The rows of R fall into 4 groups, which share some directions, and each row is roughly a mix of its group's hidden directions, except some rows that fit no group.
R:
[[ 10   4 -25   5 -10 -25  -6   7  11 -10]
 [-19  12  -2  -2  -8   9  -1  32  -5 -11]
 [  5 -11  28  18 -18  -3  12  -1  -2  -9]
 [ -7  -3 -27 -11   4 -22  -4  -9   0 -18]
 [  0 -16  -6  18   3  -5   2   6  20  27]
 [  5 -23  -7 -16  16  19   1  -2  16  -9]
 [  1 -15  -8  10   3  32 -17   4   8   6]
 [  4 -16   5  -1  12  -8 -22  -4  24  15]
 [  6 -14 -32  12  -9  -4  -8 -13   8   4]
 [-14   5   9  -8   2  27  -3  25   0  -9]
 [  8  -5 -16  -2  -8   9 -19 -21 -22   8]
 [ 10   2  24  -9 -13  12 -16  15 -13   9]
 [  2 -24 -13  -8  24   7 -12  -7   8 -10]
 [ -6  23  13  -2  -1  18 -27  -5  -6   2]
 [ -4 -16  -5  18  -4   9 -19  24  12  -1]
 [ -9 -21 -16   4 -11  10  24   2   2 -16]
 [-23 -14  12   5 -22  -7   6   9 -15  -8]
 [ 16  -2   5   4  11   0  -7  -3 -18  32]
 [ 17  -7  -9  -5   2  18 -16 -18 -21  -3]
 [ 10  -5  12  10 -12  -2  24  14  11  20]
 [ 13  15   2 -18  17  -7 -11  17  -2  18]
 [-19 -10  10   6 -26 -14  -6 -13   4  13]
 [ -2 -12  -8   1 -15  -1  26  14 -18 -12]
 [ -4  21  27   0  -9  -4  -1  21  -9  -5]
 [ 11  12  20   4 -27 -19  -5  -2   4  -3]
 [-11  11 -25 -27  -5   2  -9   1  10  -2]
 [-12  13  12   2 -19  13   7 -12 -20 -14]
 [ 15   2  13   2  14  -8 -17  20   0  22]
 [-12  21 -26 -16  -8  -4  13  -4  -3  -6]
 [ -4 -17 -19  -3  -4 -21  -3 -24  -9  -3]
 [  4 -11 -26   7   8  -2  11 -21  -1  17]
 [  9  -8 -33  13   7 -15   1   1   5  11]
 [ -3 -11  19  -2  -5  12  30   9  12  -5]
 [-30  16   0  -8  22  -2   0   6  -7   3]
 [ 17  -8  11   5  24  -6 -22 -14   3   1]
 [-11   3  15   5 -17   3  13  26  -5 -17]
 [  5 -16  -1  21 -15 -13  -2  14 -21   7]
 [ -5   6 -27 -11   2  19  14  15   9  -1]
 [  2  -8  -7  19  10 -16  14  15  -6  23]
 [-19 -13  13  -6  12 -11   1  10 -24  10]
 [ 13 -21   4   9 -21  -9  23  -1   3   6]
 [ -3   4  16 -15  19  27   7   6  12  -4]
 [  2   0  -4  19   2 -11  25   8 -19  15]
 [ 17   8   9  -1  14 -26  -2 -22  -1   5]
 [ 13  -5 -21   5  18  -5  -8 -19  -2  20]
 [  8 -26 -15  18   3 -12 -13 -11   7   3]
 [ 18 -12  -4  -8  -7  21  -7 -18   2 -21]
 [ -7 -21   1  -6 -19 -13  -7  -7  11  23]
 [ 34  -5  -2  10 -13  -2 -19   1  -1   3]
 [-19   5  12 -25   5   6 -12  -6  19  -7]
 [-21   7   2 -12 -20  -1  12  16   7 -17]
 [ -7 -13   4   3   1 -21   9 -12  14  27]
 [  9   0   2   7   9   7 -23  27  12  -9]
 [ -6 -10 -11  -7   3  14  12  30  16  -5]
 [-15 -23  23  -6   4  11  -9   6  -5 -16]
 [-16  -5  27   0 -14  19   6  10 -10   2]
 [-19  -8   9  12   7 -18  22  12  11   6]
 [  7  -6  -7 -13 -14   0  30 -17   8   7]
 [ -6  -7   1  22 -20   2   5 -17 -19  11]
 [-14  14  -9 -11  15   1 -20  -7  11 -21]
 [-17  11  24  11 -15   5  16   9  10  -1]
 [-10  -4  -9  -5   4  15  26  -5  21  13]
 [ 18   3  -6  -2  23  -3   0  -4  -6  30]
 [ 10   5   1   6   3  23   9   1 -32  -2]
 [-18   7   6  -1   1  -6  22   8  24 -16]
 [ -1   3  15   4  -9  35   3   5   1  15]
 [ -3 -21  -8  -7 -20  -9  -1 -19  13  16]
 [-22   4   7   3  -5  -4  21  16   7 -21]
 [  4   3  11   4  10  -8 -34   3  15 -12]
 [ -5 -12  27  16  -6 -11  13  15   3   7]
 [ 13  10   5  10  14  -9  17  14  12 -23]
 [-11   2 -22  12  -1 -11  24  -4   5 -18]
 [  6  -2   9  -5 -12  14 -15   3  23 -24]
 [-28   7   2   4   2 -26  -4  14  -3   8]
 [ 11   1 -17 -18  21  17   5   2  17  -4]
 [ 16  11   6  -7  11 -25 -11 -19 -11   5]
 [ -1   4  -2  -5 -14  26 -26  -8 -10   7]
 [ 13   1 -17 -15  21   1  -9  -3   5  24]
 [  5  -6  10  11 -13 -22  10  18 -19  -6]
 [  0 -17  -2  29 -11  -2 -11   9  -5  18]
 [-12   5  -3  -3 -17  26   5   8 -20 -12]
 [  1   2  -9 -22   0   7   6  11 -13 -30]
 [  0 -18   1  -5 -22   1 -21  12 -20   0]
 [  8   6  12  -3  34   1   3  15  -6 -12]
 [ 20  -6 -18  18   1  -9  -1  12 -13  19]
 [-20  14  -9  -8 -10   0  26  -6  -5 -16]
 [ 16 -12   0   1  -6  11  31  -9   9 -12]
 [ 14 -14  -6  -4  14 -23  -2  21  13  -4]
 [ 20 -13  12   3  14 -22  -8  14   3  11]
 [ -3   1  -6  -8  27  -7 -21  -4 -21  -4]
 [ 14 -18  14 -12  -8  13 -16  -1  20   7]
 [ -4  30  10 -17  -8  -1  19   5  -4  -1]
 [ -3  10   4  24 -23 -16   0   1 -12  14]
 [  6 -14   3  -3  -4  -9  36  -2   2  10]
 [-19   8 -24  -2   5 -11  17  19   4  -3]
 [-12  -5   3 -16 -28 -14   3   0  15  14]
 [  9 -16  -2  14  -3 -23 -14 -12  -6 -19]
 [  2  19  24   2  10 -23   8   4 -13   4]
 [ 16   3  21  12 -14   1 -13 -20   2  13]
 [  2  -3 -15  18   6   2   3   8   8 -33]
 [ 11  -5 -16 -24  12  -2   0  18  -6 -17]
 [  0  -2   0   8 -14   5   1   2  11 -37]
 [ -6   1 -20 -14   8   3 -16 -15  22 -13]
 [-16  -2   2  -4 -15  -1 -24   0  -2  26]
 [  7   3   0   8   1 -17  23   6  29  -5]
 [ 22  26   6 -13  -7  16   5 -10   1  -2]
 [ -5  -6 -28  -4 -18 -10 -10   0   9 -18]
 [ 11   2 -15 -23  15   5  -8  24  -5   2]
 [  7   0 -17   3 -14 -32  10   8   6  -8]
 [  6  25   6 -14 -14 -15  19  10   5  -6]
 [-16  -3   6  -4  -7  -5  11 -21  21 -20]
 [ 13   6  10 -12  14 -32   9   0   6   0]
 [ 16 -22   2   2 -14  13   8 -10 -23  -5]
 [  1  11  23  13  -2 -20   6  -7   4  22]
 [ -2   8  -3   9 -22   3 -28   4 -17   8]
 [ -8  14  -1  13  -5 -10  -4  13  -7 -32]
 [ 23  -2   0   8  -2  14  16  -3  -8 -26]
 [  3   3 -27   7   8 -11  15  -4 -13  21]
 [ 10  -8  17 -12  -2   4 -28   4   6  19]
 [-10  -6  -5   6 -17  21  -8   8 -15 -23]
 [ 11  -1 -33   3  17  -3 -12 -10   4   7]
 [ 21 -12 -13  20  12  -8  -7  -6  -4  18]
 [  3  -2 -14 -10  -2 -23  24  15   7 -10]
 [ 14  10  30   0  22  -6 -11   3   0   1]
 [  0  -4  21  -9  16  30  -7  -7   1   3]
 [-15  -8   0 -16  -7  14 -11 -14  13 -24]
 [  8   3 -26  20   3  -2  16  -6 -10 -17]
 [-28   3   5 -11  12  12  -2  13 -15 -13]
 [ 11  -4  -9 -12   1  -5  -6  28 -22 -12]
 [  6  -1  11 -11  16   4 -19  -1  -4  29]
 [-21  -3  15   6  -5 -18  -9  10 -19 -13]]

One row of each group comes first, with its name. Which group is each row after those in?
[ -5  -2 -21   8  26 -13   7   1   4  19] | (78)
[  8 -18  21 -11 -15  -2  20   4  12  -7] | (11)
[ -5 -14  -2   6   3   1   4  29  26  -4] | (109)
[  8  13 -17  12   3  -1  20  -8 -16  20] | (10)

[  5 -11  -2  11 -31 -15   8  16   3   4] | (78)
[ -1  -1  -2  11   4   2  -6 -32   8  23] | (109)
[-22   0  10  -2  -2  -5 -12  12 -15  26] | (10)
[ 18   8 -24 -10 -12  11 -16 -11 -11  -3] | (78)
[  0  -2  19   4 -14   8  14  16  17 -20] | (10)
[ 10 -14 -13  21  17 -15   2  -7   5  18] | (78)
[  1   8 -35   1  14 -11  12  -4  -2   8] | (11)
[ 23 -17   4  -2 -16  13  11  -9  17   4] | (10)
[  8 -12  16  16 -18 -13  15  -4  -7  18] | (78)
[  0  17  14   7 -14  25   5   2  -4  20] | (11)
[  0 -11  36  -5 -11   0 -11  -1  11   7] | (78)
[ -1 -33  -5   2   2  -2 -19   0   8 -17] | (11)
